Each run below is a few steps of one of 6 hidden systems, one row a step.
path 1, Gisaz (10 x 26):
[[ 15  10 -63   2   7   1  39 -22   7  11  -9 -17  22  -2  -2 -13   9 -31
   10  -2 -11  19 -31  -1  -5 -61]
 [-15 -37  11 -14 -44  21  12   4 -42  -2  16 -32 -63  -5  10  -3  15 -39
  -30 -14   7   1  -5  -9 -10   7]
 [ 22  18   4  20   2 -41   5  25  29  20 -15  40 -42  32  -7  20   3 -15
  -19   8 -44  46   9 -11  -5  -9]
 [-23  36  26  22 -12  22  14  24   0 -54  32  23  15 -24  -3  18  43   7
  -24  11  34  18   5 -21  21  14]
 [ 21 -25   2   1  27  -4  -8   7  42 -24  30  31 -23   1  -2   3 -30   4
   29 -16 -15 -17  22  45  46  34]
 [ -7  58  34 -33  26   0 -19 -10  -5 -10  13  -4  45  28  25 -14   8   2
   12  31 -10 -26 -41  14  -9  18]
 [-25 -56 -18 -22  24  10 -19  24 -17  -6 -49  11   9  -6 -14 -10 -12  27
   22   1  17 -45  17 -19 -26  24]
 [-19  28 -16  -5  22 -46 -11 -35  20  21  -7 -53  14 -13   8 -16  -6  25
   18 -32  -2   3   5 -17  -7 -53]
 [ -2 -28   2  42 -50  47 -17 -19 -39  27  -9 -35   9   5 -28  -2 -14  10
  -41 -21  10 -13 -10  -1  -6   4]
 [ 40 -16 -42  10 -46 -24  14  -1  12  21 -20   8  -4   9   5  20  -4 -17
   38  26  -7  42 -13   4  16 -38]]
path 2, masu, 10 rows:
[[ -6 -25  52  20 -34   0  -5  33 -31 -21 -17  -8 -27  -4   2  34   9  38
   -7   8  42 -14  25   1  21  10]
 [ 52  15   4  23  23 -42  20   4  35  21 -29  18   6   8  -3  26 -30  35
    2   5  -7  12  23  36  23 -24]
 [ 21  23  27  -2  17  38  37  -5 -44 -21   9  -8  44  -2   6  10   6  10
  -16  29  35 -31 -19  39  10  -8]
 [ 29 -59  -2 -35  41 -17   8  -4 -41  28  -7   4 -35   5  -1   6 -26  -3
   29   9  -8 -22   7  34  -8  -8]
 [ -6  41  41 -28  29 -28  -3 -12 -40  39  -2   6  20   0   2   6  18  21
  -21  31  -1  18   0 -22 -45  -9]
 [ -6 -46 -24  21  32  28   0  -6 -35  11  11  39  12 -35 -53   9   1  24
   -9 -10  21   6  33 -16 -15   4]
 [ 18  20 -12  -4  -7 -20 -10 -49 -10  32  61   5  16 -19   2   5   2  -7
   36  11  -7  53 -10   6  14 -27]
 [  8 -11   8 -17 -29  53 -11 -14 -11  15  22  41  13  -7  -5 -13 -18 -30
  -27  21 -11   1  -3   5 -28  63]
 [ -7  -4 -59 -36  26  -9  16   5  25  -6   1  33  -2  -6   4 -20  17 -43
   32  11 -26  23 -11 -26 -21 -13]
 [-49  19  20 -26  -4   9 -13 -11   5 -20  55 -18 -21 -33  17 -28  20 -15
  -23 -28  10   3  12 -30 -12  30]]
path 3, bodo (10 x 26):
[[ 15  10   0  20   6 -47   2 -18  -9  62 -19 -15 -25   8 -15  13  -7  13
  -20 -17 -27  38  14 -16 -22 -48]
 [ 12  14  23  41 -42  26  11   4 -40  -2  17  22  25 -12 -19  34  27   8
  -25  29  30  38  -4  -8  13  -8]
 [ 48 -37  -9  -9   0 -14  25   0  12  10  29  46 -38 -17   1  23 -19 -17
   21  12  -9  30  29  32  26   9]
 [ 12  60  39 -41  31   0  17  -3  -2  -7  34  28  14  12  29 -11  12 -32
  -17  35 -18   3 -22  16 -14  26]
 [-23 -41  -9 -13  59  22 -11  31 -25 -18   4  45 -18   4 -30  -9  10  -2
   -1  -5  -8 -29  11 -12 -21  32]
 [-43  26   1 -21  29 -50 -42  -8  18  -1  24  -7   2 -12   9 -12  20  21
   46  -9  -4  18   6 -38  -4 -13]
 [-21   6   5  32 -15  35 -47 -31  12  13  21  -3  43 -17 -28 -18 -24  32
  -22 -27   5 -12  13  -9  -2  41]
 [ 16 -16 -74  10 -18   6  -9 -19  28   1 -10   3  38  -4  -7  -7 -11 -15
   58   3  -9   9 -27   3  17 -27]
 [ -8  -4   0 -40 -63  29  19 -23   4   1   0 -41  -3 -23  41 -28  -6 -37
  -18   1  15  -7  -6  -1 -14  23]
 [  5  -8 -35  13  11   3  29  18  21  16 -47  -4 -30  25 -16 -13  -4 -37
  -50 -25 -41   3  -5  -9 -29 -19]]
path 4, bodo:
[[-21  15 -14 -11  68  16  36  25  14 -47  22  26 -13  -9  -9 -17  29 -24
  -25 -17  -9 -11   1  -6  -3   8]
 [-48  -2  13   2  24 -17 -52  13  -3 -22  47 -12 -45  21  -4  -9  22  -5
   22 -32 -18 -10 -14 -16  12   8]
 [-25  12  16  18 -25 -11 -74   6  40   7 -18  10  24  19  -5  -2 -17  35
   20  -1 -10  -6   7 -25   1  40]
 [  1   5 -41   9 -10  18   6  -8  47 -24 -27  -3  69 -27  -1 -11 -20  27
   27  -5  28 -18   9   1  22   4]
 [  7 -12 -34 -16 -12  23  21 -35   8 -10  11 -63   1 -12  25 -28 -18 -25
   10 -31   3 -32 -17  30  17 -24]
 [ -2 -11  -4  -2 -32   7  -7   3 -26  28 -38 -43 -26  48   9 -12  -4 -31
  -25  -2 -26 -20 -41  -4 -30 -14]
 [-11 -12  -1  15 -34 -15  22  42  -6   0 -67   0 -18   1  -3  25  23  11
  -24  13  18  17  16 -47 -22 -24]
 [ 16  19  20  34  -3 -26  43   6  21 -11  10 -12 -26 -28   0  25   4  22
  -32 -22  21  28  43  10  36 -29]
 [ 42  18  33  35   4   9   2   2 -14 -11  39  10 -12  36  -4  28  -6  -3
   -9   7 -13   1 -25  57  47   0]
 [ 24 -26  24 -33   4  -2 -11  31 -22 -12 -12  41  -7  27  19  19  -5  -1
   40  51   3 -23 -13  27   5  32]]
path 5, Gisaz, 10 rows:
[[-27  21  39 -34  10 -23 -32  15  11 -31 -10 -23  17   4  37  -8   2  31
   36   8  23 -44   2  -3  11  22]
 [ -3  -3   2   7  33  -4 -17  -2  19  13 -56 -21  36  12  -7 -12 -35  48
   -1 -19   1 -52  17  11  -8   5]
 [ -6  -1 -24  20  -3   0  -5 -19 -27   4 -29 -59  43   7  -6  -2   5  26
   27  -8  24 -22 -31   0   9 -57]
 [ 22 -46   5  -2 -53  -4   5 -20 -34  38 -30 -51 -24  -5  11   9 -25   9
   -3  -9  20  -6  11  12  -2 -22]
 [ 43  16  -8  14 -13 -14  50 -10 -15  39 -31  -4   1   7  -2  22  -2 -12
  -36  16  -7  36  -4   6 -15 -53]
 [ 10 -22   3  14  -9  23  54  18 -45 -17  22  12 -33 -22  -9  26  32 -21
  -29   8  28  22   8   1   8 -21]
 [ 30   2  29  -5  29 -31  19   6  -4   7  50  32 -60   3   6  24   3 -14
   -5   1 -21  32  19  30  22  -1]
 [ -2  39  50  -4  34  12  -7  15 -29 -10  41  57  13   6  -9  18  21   5
  -19  33  -1  12  -2   4  -6  37]
 [-10 -21  -9 -17  51  -6 -26   9   4 -17  27  57  16 -23 -17   2   1  27
   50   8  10  -5  24   1   7  30]
 [-22  27  11 -36  38  -8 -36 -44   7  14  40 -15  35 -21   9 -32 -15  17
   24 -13  -5 -16   2   2 -12  20]]
path 6, masu (10 x 26):
[[-26  12 -42  14  15  -5 -11  23  15 -41 -10 -17  14  27  -1 -10  31  -9
   44  -8  -6 -14 -47 -16  22 -38]
 [-24 -19  38 -12 -50  -8 -31  -1  10 -10 -10 -46 -26 -11  31  -5 -16  22
    5 -21  26 -28  27   0  17  31]
 [ 15  23 -19  37   7 -18  -3   8  48  21 -64  -9  20  37 -11  -2 -26  15
  -21 -14 -34  -8  -6   0  -5 -21]
 [-10  -4  -2  15 -33  29  32  16 -33 -44 -19 -38  20 -11   8  11  26   8
   -2  10  54 -24 -18  -1  20 -30]
 [ 36 -36  12   2 -16 -34  14  -7   6  32 -19 -28 -60   6  13  16 -37   7
   -7 -20  -8  -3  28  35  17 -15]
 [ 15  50  39  19   8  -2  22  24 -26   8 -30   6  19  36  -1  20  20   5
  -48  29  -6   6 -24   1 -16 -19]
 [ 13 -56  -6   2  24   8  35  30 -34 -25  -5  26 -25 -24 -17  29   9  15
   13   7  34 -15  29  14  18  -9]
 [ 31  42  41 -12  32 -50   4 -29  -6  33  39  -5  -9   2  16  14 -11  15
    3   8 -10  24   9  30  11 -22]
 [  8  -7  21   8  34  50  -7   8 -47   5   5  44  33  16 -31   5  -3  12
  -26  25   0 -25 -10  15 -19  37]
 [  5 -32 -39 -39  31 -32   4 -12 -15  10   9  20   9 -27   4   1   5   5
   74  26  11  15   6  -3  -5 -28]]
path 7, lopas, 10 rows:
[[ 11  30  21   1  38 -41  28  23  19 -21  11  36   5 -25   6  29  17  31
   12  18  18  29  36   1  23 -14]
 [ 23   0  30   9  41  31   4 -16 -13 -16  51  14  14  -8 -13   3 -23  16
  -10 -11   6 -30  10  55  31  26]
 [  4 -14   2 -26  27   0 -47  -6 -33  15  15  20  11  40  -2  -4  -6  -8
   52  32 -26 -20 -44  18  -7  11]
 [-21  -6   9 -60   8 -11 -10 -13 -17  24 -22  11  30 -32  15 -16   0  17
   15  29  20  -6  20 -35 -52  26]
 [-14   1 -48  10  48   1  11 -33   9  25   1  -5  27 -32 -35 -21  -7  14
  -16 -39  -8   7  21 -21 -22 -29]
 [-20  -9 -21  26 -41  28 -24 -33 -30   2  52 -34   4 -16 -13  -8  21 -13
   12 -22  13  18 -28 -14  19 -22]
 [ 19 -34 -18   6 -80   8 -21  -2  17  30  -6  25 -19  -1  -1   9 -17 -25
    6  17 -14  40   6 -14  -4  26]
 [ 16  43 -24  -8 -10   4  52  14  49 -19 -13  31  19 -12  19  -4  17 -35
  -24  24  -7  34  -3 -13  -9  -3]
 [-16 -12 -12  -5  28  28  36  19  19 -53  30  -4 -45  -8   5 -16  12 -40
  -27 -35  -7 -21   1  14  18  15]
 [-22  20  37   5   1 -29 -53  13  16  -4  27 -10 -52  46  11  -7   7 -10
    3 -19 -42  -4 -19  -2  12  20]]
path 8, tazul (10 x 26):
[[-14  13  18  44 -33  -1   7  43  24 -34 -18 -22 -46  31  -1  12  18  -9
  -43 -27  -5  -3  -2 -13  23  -3]
 [  7   7  30  39 -18 -20   4  49  25 -47 -14  -3 -28  26  11  28  12  16
    3  -4   8  -6   2  14  52  -2]
 [ 27  24  43   8   2 -16  22  24  25 -35 -10 -14  -2  16  30  19 -13  24
    2  10  16 -26   7  50  45   5]
 [ 26  14  28  -7  43   0  23  12 -10 -18 -25 -23  14  29  18   7 -16  17
    2  11   8 -56 -17  54  21 -13]
 [  5  -6  25 -26  40 -20   1   1 -52   8 -29 -38   5  21  14   8  -1  27
   24  15  16 -44 -19  23  -6 -36]
 [  9 -17  23  -5  21 -29  -9 -15 -53  47 -36 -29  11   3  -9  17 -16  50
    5   7  19 -17  11   3 -22 -31]
 [ 24 -14  -5  27   4  -6   1 -26 -54  50 -11  -1  36 -10 -32  24  -8  41
    7  14  20  17   8   3  -8 -42]
 [ 37 -31 -13   2 -13  14  13 -33 -56  41  27  22  14 -23 -20  21  -5   2
   12  27  14  34   2  18  -3 -20]
 [ 36 -15  -7 -19   7  11  24 -22 -35  44  29  48  -7 -12 -13   9  -3 -31
  -15  32 -18  39   4   7 -28   5]
 [ -7  -4  -7 -26  39  15  14   4 -29  11  34  58 -12 -14 -24   0  25 -28
  -20  18 -15  32   6 -24 -40  14]]
path 9, tazul:
[[ 22  28  27  15 -47  14 -30 -10  47  11   8  16  10  30  13  -4 -30  -9
  -15   4 -31   4  -8  22  15  49]
 [ -1   4 -35 -21   5  23  26  35  30 -49 -39  28  37   8  14  -9  16 -21
   23  33   8 -21 -24  -3   2   8]
 [-23  -1  -1 -45  20 -24  32  -3  14 -23   4 -53 -37 -24  37 -23   1 -12
    1 -36  10 -21  16   3   0 -21]
 [-20  15  26  37   1   7 -32   3  -8  19 -19 -45 -14  43 -16 -12  -7  10
  -53 -37 -25 -27 -12  -4 -12  -2]
 [-12 -14  -9  36 -33 -12 -31  32 -11 -17 -33   4  12  24 -11  28  22  29
   48  22  20   3 -18 -21  20 -22]
 [ 33  -4  14  -9 -36 -28  34 -12  24   5  -5 -12   0 -39  30  18 -26  26
   12  10  35  17  42  25  30  -4]
 [ 44  19  -6  22  21  38  45 -14  -4   2  -6  -5  21  19  -9  -1 -20 -20
  -47  -3 -15 -18 -23  50   6 -14]
 [ -7 -25   1 -24  16   4   6  23 -67 -16   5  -5 -28  26   5   7  37 -28
   26  25   3 -16 -44   3  -5 -22]
 [ -6 -11  47 -30  16 -53  -7  12 -16  34 -18   7 -46  -7  11  15  -8  25
  -10   6  -1  13  45 -15 -30  10]
 [  0  34   4  51  44   6  -7  -3  -2  10   0  26  51  -3 -47  17   3  48
  -29  -9   3   9  18  -6   0  -9]]
path 10, biko:
[[-12  13   4 -17  33  18  22 -22  18   3  30 -15 -23 -15   3 -34 -15 -30
  -57 -44 -24 -12  15   8 -19  22]
 [-30  -1 -12  30   8   2 -47  23 -16  -6   9   0 -21  50 -27  -4  28 -17
    9 -11 -35   0 -46 -24  -6  -9]
 [-33 -12  25 -11 -54 -19 -38  17  18 -14  -6   7  -8 -23  14  11   7  27
   28  13  32  12  30 -36   6  36]
 [ 19  34 -19  26   3   0  11 -14  80   2 -16  12  42 -14  -4 -10 -32  16
  -18 -20 -11   4  24  12  14  10]
 [ -2   0 -33   9  -4  48  16  -2 -14 -46  17 -23  25  14   2 -14  14 -30
   13  -5   6 -32 -55  23  26 -17]
 [  1 -44   9 -41 -30 -24 -16   9  -2  11 -28 -34 -54  18  37  -7 -19 -18
   23   2 -10 -25  -2   8  -8  11]
 [ -5  54  34   9   0 -22  12  16  17  17 -55  -9  18  21   9   4   4  19
  -51   9 -10   4   5 -22 -32 -10]
 [-12 -23 -19  50  14  17  25  27 -15 -37  -7  -6   1 -18 -36  21  22  27
  -13 -27  33  -9  17  -6  29 -35]
 [ 35  -4  19  12 -28 -29  -7 -22   2  10  39 -22 -30   6  17  20 -20   5
   35  -3   0  16  -2  44  50 -20]
 [ 41  11  32 -14 -11  28  14  11 -15  10 -23  38  26  26   9  12 -17  -8
  -21  50  -6 -12 -13  30 -13  40]]
path 11, lopas (10 x 26):
[[-18   4  35 -28   7  19 -35 -41 -46  25  64  -8   4 -14  -2 -19  -3  -4
  -11  -3  -3  -6  -5   3 -21  34]
 [-17 -20 -33   6   8   2 -45  -1  -8  36  -8  46  24   6 -40  -5   0   4
   20  11 -23  22  -3 -41 -37  15]
 [-24  20 -31 -20 -17   1   7 -26  27 -13  26   8  46 -57  11 -14  16   4
   23   7  31  33  15 -33  -3  -3]
 [ 10 -20 -40  15 -17  39   1 -36  31  14  31  -3  -4 -19 -15 -28 -29 -34
  -23 -41 -22   8   6  14   6  22]
 [-17  19 -24   0 -44  13 -18   6   7  -9  11  -2  -5  34  11 -16  28 -54
    8  15 -27  20 -56 -26  -7  -2]
 [-28 -17  -1 -22 -39   1  10  35  43 -25 -29  14 -35 -20  19  -8   8 -19
  -21  -3   2   7  32 -38 -15  40]
 [ -7  52  -8  31  26 -22  12  15  71 -24   0 -10 -10  14  -1  -9   1  -2
  -28 -42 -29   9   4  -1  20 -16]
 [-23  -2  24  28 -26  36 -21  25   1 -55   9 -32  -8  26   6  -1  11   3
   -6 -17  15 -44 -23  15  38  22]
 [ 11 -16   8  -6 -19 -38 -33  23  41   7 -51  -7 -18  38  22   8 -31  17
   36   7 -20 -23   1  12  11  13]
 [  3  45  24 -13  11  -8  32   7  13 -12 -54 -33  46   1  24  -4  -4  29
  -20  13  25 -35   1   5 -10 -12]]
path 12, biko (10 x 26):
[[  5  19 -28  13  72  -5  31   3 -26  -7  -5   4  30   9 -26   3  22   4
    3   0  -3  -5 -28   5  -8 -56]
 [-10 -42  31 -22  -4   0 -16 -20 -67  12  43 -28 -34 -25  -1   6   3  12
   15  -7  30 -12  10   9   7  -1]
 [ 31   9  17   6   1 -29 -26 -18   3  68 -16  33   9  22 -17  13 -29  18
   -4  21 -35  29  14   2 -25   7]
 [-10  12 -22   1  10  33  25   0 -26 -16  12  37  54 -36 -21   7  37   0
   -2  31  32  22  -2 -28 -16  -7]
 [  2 -45 -33 -23  19  -6   7 -32   5  14  47  -4 -40 -35  -4 -17 -19 -20
   22 -37 -11  13  26  13   6   1]
 [ -3  41  21  -4 -11   8 -37 -20 -10  32  32  11   4  37   3 -13   4 -31
  -22  14 -44  19 -38  -5 -25  23]
 [-40 -38 -29 -10  -1  17 -13  38  -1 -21 -28  50  -1 -11 -21  -3  21  -4
   10  13   9   1  15 -49 -26  31]
 [-25  34 -13  -9   3 -38  -4 -24  61  -5  29 -22  -3 -36  16 -20   1   6
   15 -37  -5  28  27 -23  11 -11]
 [ -5   8   3  39 -25  61 -28  -8  13 -13  20  -7  15  23 -19 -17 -15 -16
  -34 -27 -16 -24 -25  17  15  41]
 [ -6 -29 -42 -13 -31 -14 -21  32  22 -21 -37   7  -4  26  15  -2   9 -18
   61  23  -6  -4 -30 -17   9  -4]]

Which system made each run below?
path 13, 2 rows:
[[ 23  -1   2  38  10  -5  14  -3 -13 -10  26  20  27 -30 -23  36   8  43
   25  10  35  20  24  19  42 -24]
 [ 52 -18   6 -10  -4  18   8 -29 -20  14  42  19  13  -7   4   9 -27  -6
   27  23   3  -2  -9  60  31  16]]
	lopas
path 14 (2 x 26):
[[ -7 -34 -35 -10  -1 -32  28  19  10  16 -36  -2 -55  -8  -1   2   9 -21
   -6 -14 -16  25  21 -35 -29 -34]
 [-20  40  25  40 -16  -5  10   2   7  -7  32 -18 -31  -5  -8   6  30  -7
  -60 -33  -6  37   7 -24   8 -18]]
	Gisaz
path 15, 2 rows:
[[ -7 -25  28 -17  15  32   0  -8 -56  13   6 -35 -33  19  -1 -15  -9 -18
  -40 -20  -9 -44 -18  23 -23  10]
 [  6  -9  -9  12  11 -48 -21  23 -22  34 -36  24 -19  36 -20  24  16  10
   25  22 -21  28 -11 -25 -19 -38]]
	Gisaz
path 16:
[[-20  23  -5   6 -24 -19  19  51  20 -29 -29  16 -20   9   8  12  46 -22
  -14  17   0  34  -4 -48 -10 -16]
 [ -8   4  29  30  -1  -3  15  26  39 -35  21   4 -44 -22  -2  12   1  13
  -35 -37  11   5  45   4  33  20]]
	bodo
path 17 (2 x 26):
[[-13 -62 -11   7  11  50 -28   9 -62  -2   6  12  -1  10 -35   0   5  -2
   10  -1   8 -35 -17   4  -8  19]
 [ -8   1  -9 -41  -6 -66 -24 -13  19  35 -15  -4  -6 -13  24  -4  -4  13
   49  15  -6  28  13 -31 -23 -16]]
	bodo
path 18 (2 x 26):
[[-17  18  24   4  22 -14  41  12 -19  -2   2  -1 -25 -33  -6  12  30   9
  -56 -13  20  29  39 -30 -23 -19]
 [ 11  13  12  55  21 -12 -10   2 -13   3  52  22 -27  10 -36  28  16   9
  -12 -17 -15  35   3   9  32 -19]]
	bodo
path 19, 2 rows:
[[  4 -11  42 -17 -35 -13 -24   0  12  33 -17 -18 -49  21  22  -6 -30 -10
  -34 -14 -25  -9  16   6 -17  41]
 [  3  38 -23  36  10  -3  17  30  23  -9 -44  29  42  23 -21  13  24   5
  -14  22 -10  20 -18 -25  -9 -26]]
	Gisaz
path 20, 2 rows:
[[-25 -34  -6  23 -25  18  26  43  -4 -32 -33 -25 -45  -2  -7   5  18  -7
  -38 -26  18 -15  15 -20   3  -6]
 [ 15  22  17  36 -11 -54  11  22  25  -8  -2 -20 -49  20   6  31  10  10
   -3 -19 -10  29   7   8  41 -40]]
	masu
path 21:
[[ 15  18   1   3 -52  42  -4 -24  28  16  20  17  15   1   5 -20 -23 -37
  -39   6 -20  18  -8   6  -8  48]
 [  3 -13 -59 -10   5  22  32  32  33 -29 -23  39  -6   8  -3 -12  15 -49
    5  14 -21   6 -20 -13  -8   3]]
	bodo
path 22:
[[-25  -1  24  18 -22  30 -13 -34 -31  24  34 -20   4 -33 -22  -9  -2  16
  -55 -26  17  12  25 -18 -21  16]
 [ 34 -18 -52  34 -10   3 -16 -16  14  27  17  41   6  14 -32  10 -11 -14
   29   3 -34  38 -15   9  17 -13]]
	Gisaz
path 23 (2 x 26):
[[ 23  16  29  25  14  28  -3  29  19 -26  24  60  -3  30 -12  13  -1 -11
  -29  15 -22  -4  -5  29  18  52]
 [  0   6 -10 -36  47 -16   7  27  19 -48  11  34  10   4  23   2  13  -9
   62  30   4 -17 -15  17  26   6]]
	masu
path 24:
[[ 15  13   8 -46  56   6  27  -8 -13  21 -35  -3  25  10  12 -20 -18  -5
  -22  17 -13 -39  -6  19 -45   6]
 [-38 -15 -20 -13  55  -7  -3  -3 -56   9 -11 -23   7  -1 -24 -12  26  13
   12 -16   6 -18 -13 -30 -34 -43]]
	tazul
path 25:
[[ 20 -43 -22  20 -42 -12  18  25  -7   2  -1  26 -56   1 -10  30  15 -24
   13  12  -1  45   7  -7  18 -19]
 [ 19  52  44  -6 -17 -14  36   9  32 -11  25  26 -16 -10  27  15   7 -11
  -39  18   0  39  21   6   9  20]]
	masu
path 26:
[[-33 -17   3  -3  18  20   5   5  -6 -56  60  -9 -21 -33   0  -6  23  -3
   11 -31  27 -16  11   0  34  12]
 [  1  10  10   2  10 -28 -60 -15  33  23  15  -9 -22  44   5 -15 -25  -2
   21 -21 -51  -8 -18  13   7  16]]
	bodo
path 27 (2 x 26):
[[ -7   9   4   0 -30 -41  -7 -26  -6  26  18  -9   4 -46   3  17  10  29
   18   3  27  54  31 -34   1 -30]
 [ 31   1  -9  34 -16  46  16 -29   9  21  32  29  18 -19 -26   2 -26 -13
  -46  -8  -9  24  15  22   7  23]]
	biko
path 28 (2 x 26):
[[ -9 -27 -22  37 -39  34 -40 -12  20  21  -8 -14  -7  24 -23 -19 -30 -11
  -23 -37 -28 -15  -7  -2  -3  28]
 [-10  11 -29   7 -65  -8 -12  18  26 -14 -31  -4  15  14  15   2  24 -19
   30  30   1  24 -33 -40   3 -16]]
	biko
path 29, 2 rows:
[[-25 -45  -5  23 -60  31 -47  -2  -8  16   7   2 -25  -2 -22  -4  -9  -6
  -16 -23  -3   4  14 -27  -9  39]
 [  3  32 -31  13 -45 -24 -10   4  63   2 -14  24  15   3   9   2   7 -14
   20  16 -17  51  -3 -34   4  -5]]
	biko
